Each row has a name. Each question is about the rows just above it.

<77>: [143 183 178 107 169 148 111 103 146 142 159 153 136 160 132 125 145 122
  91 161 125 100 150]
<71>: [169 148 176 143 164 142  96 149 151 160 154 161 154 153  80 100 134 147
  94 149 136  86 123]
<79>: [185 176 202 109 177 150  79 103 132 166 154 172 139 173  80  99 134 147
  94 165 108 103 171]
<30>: [155 162 174 127 175 146 110 103 153 161 159 172 154 152  80 124 149 138
  88 153 138  66 131]
<42>: [146 106 169 141 121 139  74 149 122 154 109 122 106 163 131 110 129 132
 143 107 108 115 126]
The rest of the row after [103 132 166 154]:  [172 139 173  80  99 134 147  94 165 108 103 171]
After [154 153  80], its row goes on with  [100 134 147  94 149 136  86 123]
Go on from [ 80 100 134 147  94] to the end of its row.  [149 136  86 123]
Go on from [111 103] to the end of its row.  [146 142 159 153 136 160 132 125 145 122  91 161 125 100 150]

<85>: [141 111 104 183 160  39]
<138>: [135 112 102 181 157 121]
<26>: [134 112 104 180 157  76]
<33>: [134 112 104 180 157  53]
<31>: [141 112 103 181 159  45]
<88>: [134 112 102 181 159  45]
After [112 103 181], its row goes on with  [159  45]
After [141 112 103 181], its row goes on with  [159  45]
The rest of the row after [141 112]:  [103 181 159  45]
Go on from [134 112 102 181 159] to the end of its row.  [45]
After [112 103], its row goes on with  [181 159  45]
Go on from [102 181 159] to the end of its row.  [45]
The row with [135 112 102 181 157 121] is  <138>

<73>: [199 184 122 118 119 125 119 200 119 198 194 127 144 143 118 135 120 202
 143 187 117 118 133 128 124 121 117 120 119 122 118 162 122 159 124 124]
<50>: [102 113  79 144 108 140 142  95 143  93 101 130  88 120 107 131  82  86
 134  86  85  91 130 137  93 145 147 116  75  84  96 116  88 124 141 140]
<171>: [ 62  77 154 137 144 114 131  57 131  62  68 135 123 151 138 105 163  59
 115  78 163 159 113 132 168 141 139 148 171 166 161 107 166 101 123 112]
<189>: [128 129 169 119 142 115 118 125 118 127 128 128 149 121 136 116 170 128
 128 140 164 160 116 123 182 124 127 143 179 177 161 140 178 129 118 109]
<181>: [ 82  96 158 134 141 109 126  76 126  79  88 130 133 113 133 107 167  78
 125  96 163 160 119 124 173 137 140 148 172 170 163 121 170 114 117 105]
<15>: [ 62  77 154 137 144 114 131  57 131  62  68 135 123 104 138 106 163  59
 115  78 163 159 113 132 168 123 116 122 140 127 125  97 125  92 141 161]
<17>: [ 62  77 154 137 138 157 131  57 131 199 194 135 123 104 138 105 163  59
 115  78 163 159 113 132 168 141 139 148 171 166 161 107 166 101 123 112]
<92>: [ 61  69 146 125 138 158 131  60 131  65  63 124 116 103 149 147 145  64
  98  81 148 141 101 132 151 123 122 131 157 149 141  97 150  87 141 161]
<182>: [ 84  97  82 146 110 145 144  80 145  77  84 135 124 118 113 133  81  73
 131  70  86  91 130 133  86 142 152 119  75  79  97 104  82 116 143 148]
<193>: [128 129 169 119 142 115 118 125 118 127 128 128 149 121 136 116 170 128
 128 140 164 160 130 138 182 124 127 143 179 177 126 146 128 146 126 126]
After [ 92 141], its row goes on with  [161]
After [ 88 130], its row goes on with  [133 113 133 107 167  78 125  96 163 160 119 124 173 137 140 148 172 170
 163 121 170 114 117 105]
The rest of the row after [198 194]:  [127 144 143 118 135 120 202 143 187 117 118 133 128 124 121 117 120 119
 122 118 162 122 159 124 124]
The rest of the row after [130 137]:  [ 93 145 147 116  75  84  96 116  88 124 141 140]
After [ 84  97  82 146 110], its row goes on with  [145 144  80 145  77  84 135 124 118 113 133  81  73 131  70  86  91 130
 133  86 142 152 119  75  79  97 104  82 116 143 148]
The rest of the row after [138 158]:  [131  60 131  65  63 124 116 103 149 147 145  64  98  81 148 141 101 132
 151 123 122 131 157 149 141  97 150  87 141 161]

<102>: [ 77  88  77 158]
<4>: [ 95 179  77 148]
<82>: [ 94 168  63 146]
<132>: [165  82 177 159]
<54>: [ 94 169 177  92]
<164>: [103 148  97 117]
<44>: [ 66 154  51 158]
<6>: [ 93 168 200  83]
<93>: [ 81 167  63 166]
<191>: [ 96 182  78 146]
Go on from [ 94 169 177] to the end of its row.  [92]
The rest of the row after [167  63]:  [166]
After [ 94 168], its row goes on with  [ 63 146]
After [ 81 167], its row goes on with  [ 63 166]

<112>: [151 156 136 135 112]
<163>: [ 98 147 138 157 174]
<65>: [ 99 124  68  87 148]
<80>: [ 99 124  68 131 148]
<137>: [ 32 157 136 107 158]
<49>: [ 98 147 139 157 174]
<110>: [ 97 147 140 157 120]
Go on from [140 157] to the end of its row.  [120]
The rest of the row after [147 138]:  [157 174]
After [ 97 147 140 157], its row goes on with  [120]
Go on from [ 98 147 139] to the end of its row.  [157 174]
The rest of the row after [156 136]:  [135 112]
The rest of the row after [147 140 157]:  [120]
After [157 136], its row goes on with  [107 158]

<150>: [114 130 128 131 142  98 133 161 162 152 122  85 141 140  99 105 133 139
  90 113 132 136  93 122 121 100  98 109 127]
<96>: [127 127 130 129 134 128 121 128 120 130 121 129 125 131 125 124 125 127
 124 130 124 128 128 125 136 132 131 131 123]
<64>: [140 122 129 133 134 128 127 135 127 129 130 112 129 121 134 122 123 136
 122 126 126 129 133 122 146 130 135 125 118]
<123>: [100 166 129 135 154  91 133 169 208 133 114  86 137 140 110 103 117 152
  65 131 134 147  97 109 126 101 112 101 113]
<29>: [125 131 127 128 128 131 135 130 125 127 122 128 126 129 124 132 131 125
 123 126 126 125 127 129 133 131 129 130 130]
<169>: [100 166 129 135 154  91 133 169 208 133 114  86 137 140 110 103 116 140
  88 115 129 135  94 122 121 100  99 108 127]
<159>: [129 128 131 128 135 126 122 129 120 129 122 128 125 129 124 124 126 128
 124 116 129 135 129 123 137 133 130 129 122]
<156>: [126 133 131 123 127 129 137 131 123 131 134 124 129 132 125 130 133 126
 135 132 123 126 129 127 131 130 133 131 132]
The rest of the row after [135 132]:  [123 126 129 127 131 130 133 131 132]
The rest of the row after [103 117]:  [152  65 131 134 147  97 109 126 101 112 101 113]
The rest of the row after [122 126 126]:  [129 133 122 146 130 135 125 118]
The rest of the row after [122 128 125 129 124]:  [124 126 128 124 116 129 135 129 123 137 133 130 129 122]
After [115 129 135], its row goes on with  [ 94 122 121 100  99 108 127]

<157>: [ 79  67 102 213 118 141  74]
<100>: [156 113  85 102  88 109 110]
<75>: [108 187 168 133 147 142  74]
<22>: [164 121  80 112  96 100 124]
<167>: [164 121  80 109  98  96 130]
<36>: [ 79  68 102 213 118 143 144]
<56>: [144 187 169 112  97  96 116]
Go on from [187 168] to the end of its row.  [133 147 142  74]
The rest of the row after [ 79  68 102]:  [213 118 143 144]
After [97 96], its row goes on with  [116]
After [102  88 109], its row goes on with  [110]
The rest of the row after [ 79  68 102 213 118]:  [143 144]
Go on from [112  97] to the end of its row.  [ 96 116]
The rest of the row after [144 187 169]:  [112  97  96 116]

<16>: [174 113 160 121]
<139>: [ 59 120 127 100]
<127>: [113 119  94 165]
<62>: [111 130 120  60]
<35>: [111 130 119  60]
<101>: [123 137 179 108]
<116>: [146 115  74  88]
After [ 59 120 127], its row goes on with  [100]
Go on from [ 59 120] to the end of its row.  [127 100]

<41>: [114 134 185 149 151 158 124 119 134 154 168 143 137 125  61 166 138 135
  39 143 156 110  84 140 116 172 120  81]
<114>: [ 92 148 118 136 110 147 134  66  94 159 145  47  89 115  97  75 133 125
 144 154 163  59 151 101  97 104 131 117]
<188>: [ 92 148 118 136 113 147 132  70  93 156 145  44  88 115 100  72 132 123
 143 151 158  57 153  95 100 104 130 113]
<179>: [109 128 147 144 111 148 146  67 128 179 162 115 128 119  50 148 140 147
  93 169 197  95 102 167  93 147 141 125]
<103>: [ 99 138 121 140  99 144 146  50 107 174 150  70 105 117  73 102 139 139
 139 165 189  72 135 137  92 116 142 136]
<162>: [100 137 122 139  99 145 146  49 109 176 151  74 108 117  69 108 139 140
 135 167 193  74 131 142  90 119 143 136]
<43>: [ 93 158 137 139 146 154 111 117  91 129 144  51  85 115 121  71 125 109
 111 129 114  62 148  60 116 115 110  73]
<19>: [165 103 107 128 166 145 134 169 154 138 121 154 146  86 104 219 111 137
  85 168 197 168 101 191 114 166 123  98]
<177>: [104 152 178 147 172 158 101 154 112 121 155 104 112 124 109 117 127 111
  52 117 103  91 111  74 133 150  99  49]
<197>: [144 126  56 114 154 136 124 167 112 105  94  69  98  86 176 114 104 111
 139 164  65 128 171 113 123 104 118 100]
Go on from [169 197] to the end of its row.  [ 95 102 167  93 147 141 125]
After [189  72 135 137  92], its row goes on with  [116 142 136]
After [139 165], its row goes on with  [189  72 135 137  92 116 142 136]

<23>: [188  98 138 197]
<52>: [114  98 138 196]
<10>: [114  68  49 133]
After [114  98], its row goes on with  [138 196]
The rest of the row after [68 49]:  [133]
The rest of the row after [114  68  49]:  [133]

<74>: [120 106 108 159 131 141]
<95>: [142  95 104 176 136 147]
<115>: [115  97 109 159 132  87]
After [108 159 131], its row goes on with  [141]
After [120 106 108 159 131], its row goes on with  [141]
Go on from [ 97 109] to the end of its row.  [159 132  87]
Go on from [159 131] to the end of its row.  [141]

<133>: [199 141 154 187 110 171 191  81 107 112 179  50 105]
<59>: [160  77 183  91  77 113  71 159  70 113 103 141 130]
<108>: [ 73 164  61 161 195 112  71 159  71 175 144 170 108]
<32>: [ 78 181  61 161 194 112  71 162  57 165 155 142 112]
After [161 194 112  71], its row goes on with  [162  57 165 155 142 112]
After [112  71 159  71], its row goes on with  [175 144 170 108]
Go on from [ 61 161 194 112  71] to the end of its row.  [162  57 165 155 142 112]

<81>: [105 128 132 127 138 106  91 138 131 132 119 127 102 122 115 135 125 142
 142 141 131 147 130 160 132 124 116 108 123 130 114 145 133 152 101]
<105>: [173 178 122  87 136 164 170 117 100 151 141 106 135 122 115 123 145 119
 136  92 169 118 158  87 121 141 152 180 128  92 159 145 133 152 100]
<63>: [109 116  66 159 138 105  91  82 166 116 147 146 159 121 115 124 145 119
 102 152 117 120 125 116 144  64  94 152 128  91 169 139 135  58 177]
The rest of the row after [138 105  91]:  [ 82 166 116 147 146 159 121 115 124 145 119 102 152 117 120 125 116 144
  64  94 152 128  91 169 139 135  58 177]
Go on from [106  91] to the end of its row.  [138 131 132 119 127 102 122 115 135 125 142 142 141 131 147 130 160 132
 124 116 108 123 130 114 145 133 152 101]
Go on from [115 123 145 119] to the end of its row.  [136  92 169 118 158  87 121 141 152 180 128  92 159 145 133 152 100]
Go on from [121 115] to the end of its row.  [124 145 119 102 152 117 120 125 116 144  64  94 152 128  91 169 139 135
  58 177]
After [124 145 119 102 152], its row goes on with  [117 120 125 116 144  64  94 152 128  91 169 139 135  58 177]
The rest of the row after [128  92]:  [159 145 133 152 100]
After [122  87], its row goes on with  [136 164 170 117 100 151 141 106 135 122 115 123 145 119 136  92 169 118
 158  87 121 141 152 180 128  92 159 145 133 152 100]

<119>: [154 121  98 126  73  70 108 125  81 173  87 132  95 124  77 107  88  82
  92  82 114]
<135>: [151 101 107 109  97 164 145 103 169 155  88 138 132 164 135 170  93 140
 154 150 162]
<86>: [123 116 189 114  73  70 108 126  81 111 167 112 118 109 111 127 155 116
 124 122 119]
<12>: [146 137 189 129 159 164 145 103 170 155 167 107  81 110 111  86 168  58
  93  71  93]
After [ 73  70 108 125  81], its row goes on with  [173  87 132  95 124  77 107  88  82  92  82 114]
After [110 111], its row goes on with  [ 86 168  58  93  71  93]
After [164 145 103 170 155], its row goes on with  [167 107  81 110 111  86 168  58  93  71  93]

<48>: [111 191 129 114  99  72]
<57>: [101 175 141 146  98 121]
<68>: [120  96 140 148 132 168]
<192>: [154  48 109  89 179 128]
<13>: [122 124 133 165 128 178]
<120>: [141  66 125 143 159 185]
<205>: [154  80 112  89 179 104]
<91>: [155  48 109  89 160 185]
<175>: [154  80 111 131 159 148]
<106>: [155  48 118 122 134 128]
<203>: [104 212 137 120  88  80]
The rest of the row after [154  80 112  89 179]:  [104]
After [ 80 112  89], its row goes on with  [179 104]
After [154  80 111], its row goes on with  [131 159 148]
Go on from [212 137] to the end of its row.  [120  88  80]
After [154  48], its row goes on with  [109  89 179 128]
The rest of the row after [154  48 109  89]:  [179 128]

<113>: [ 76 128 116 145 139  99 109 148  61  90 105  94 152 120 110 166 130 115
 111 127  42 135 111 118 118 112 150 105 124 155 141 130 128 150 125 133
 102  89 122 121 121 129 109]
<67>: [139 118 116 142 128 116 123 148  89 158 124 151 121 138 110 106 113  83
 127 127 151 125 106 200 142 125 117 173 146 155 141 134 106 145 129 100
 128 214 168 108 130  93 125]
<99>: [142 120 116 142 129 116 123 146  93 158 124 158 123 138 110 109 109  82
 122 129 152 125 106 194 144 125 117 172 148 150 141 134  99 146 126  93
 127 209 169 109 130  95 122]
<45>: [139 116 115 129  70 116 130 160 142 158 130 104 123 102 145 146  89 111
 159 108 140 103 106 102 137 120  97 176 129 125 106 125 141 107 120 147
 117 160 146 121 132 103  76]
<143>: [139 118 116 142 128 116 123 148  89 158 124 151 123 138 144 146 131 115
 127 127 148 125 106 200 142 125 117 173 146 155 141 134 106 145 129 100
 128 214 168 108 130  93 125]
<38>: [139 118 116 142 128 116 123 148  89 158 124 151 123 138 110 106 113 144
 127 127 148 125 106 200 142 125 117 173 148 150 141 135 106 145 129 100
 128 214 168 108 130  93 125]
After [148 150 141 134], its row goes on with  [ 99 146 126  93 127 209 169 109 130  95 122]
After [130 115], its row goes on with  [111 127  42 135 111 118 118 112 150 105 124 155 141 130 128 150 125 133
 102  89 122 121 121 129 109]
The rest of the row after [145 146]:  [ 89 111 159 108 140 103 106 102 137 120  97 176 129 125 106 125 141 107
 120 147 117 160 146 121 132 103  76]
After [126  93 127], its row goes on with  [209 169 109 130  95 122]
Go on from [144 125 117 172] to the end of its row.  [148 150 141 134  99 146 126  93 127 209 169 109 130  95 122]

<152>: [132 123  82  77  60 156 138 174]
<107>: [132 125  66 102  95 155 174 196]
<140>: [132 123  74 106  95 156  77  60]
<206>: [164 123 150  43 109 171 152 117]
<5>: [132 123 183 102 124 112 174 196]
<24>: [196 123 150 102  95 156 153 123]
<72>: [196 123 150 102  95 156 202 174]
<109>: [ 82 126  66  72  95 187 154 174]
<147>: [ 81 123 150  81  96 193 153 174]
<208>: [183 121  66 102  95 156 153 174]
<7>: [145 133 164 197  85 125 157 143]
<89>: [ 81 158 150  81  96 193 153 174]
After [ 66 102  95 156], its row goes on with  [153 174]
After [ 82 126  66], its row goes on with  [ 72  95 187 154 174]
Go on from [125  66] to the end of its row.  [102  95 155 174 196]

<34>: [124 211  98  82 142 147 135 101 160 104 183  57 109 197 189 172 109 118
  85]
<39>: [124 211  98  82 142 147 135 101 160 104 183 111 105 105 189 172 109 123
  68]
<20>: [124 211  98  82 142 147 135 101 160 104 183 112 105 104  81 141 120 161
 144]
Go on from [105 104] to the end of its row.  [ 81 141 120 161 144]
The rest of the row after [183 112 105]:  [104  81 141 120 161 144]

<129>: [133 126 136 118 146 125 170 138 135 138 145 112 116 133 157 169 146 156
 125 110 131 133 117 130 150 136 167 125 111 133 118 128 128 124 118 147
 152 157 119 126 127 123 111 130 148 149 117 118 101 136 123 148  98  94
 102 100]
<66>: [129 131 143 132 138 111 130 128 113  91 123 126 129 131 144 141 157 131
 121 113 123 117 127 143 113 111 118 116 147 127 129 125 132 106 116 147
 115 116 149 146 128 111 109 134 113 139 128 116 151 105 126 115 145 178
  41 124]
<61>: [131 132 158 133 162 118 190 161 135 134 124 156 104 164 120 110  98 146
 120 103 148 121 153 137 144 132 111 133 138 130 146 128 126 104 117 125
 120 132 147 137 103 161 124 121 124 127 110 121 143 127 133  81 123 126
  89 129]
<53>: [136 127 113 114 124 115  79 138 135 138 145 113 126 152 118 129 125 152
 139 143 148 131 143 126 104 132 151 126 109 130 124 135 116 139  87 147
 151 121 127 146 127 101 172 146 105  90 126 125 129 141 138 146 128  75
 176 133]
After [138 135 138 145 112], its row goes on with  [116 133 157 169 146 156 125 110 131 133 117 130 150 136 167 125 111 133
 118 128 128 124 118 147 152 157 119 126 127 123 111 130 148 149 117 118
 101 136 123 148  98  94 102 100]
After [147 151], its row goes on with  [121 127 146 127 101 172 146 105  90 126 125 129 141 138 146 128  75 176
 133]
Go on from [146 127] to the end of its row.  [101 172 146 105  90 126 125 129 141 138 146 128  75 176 133]

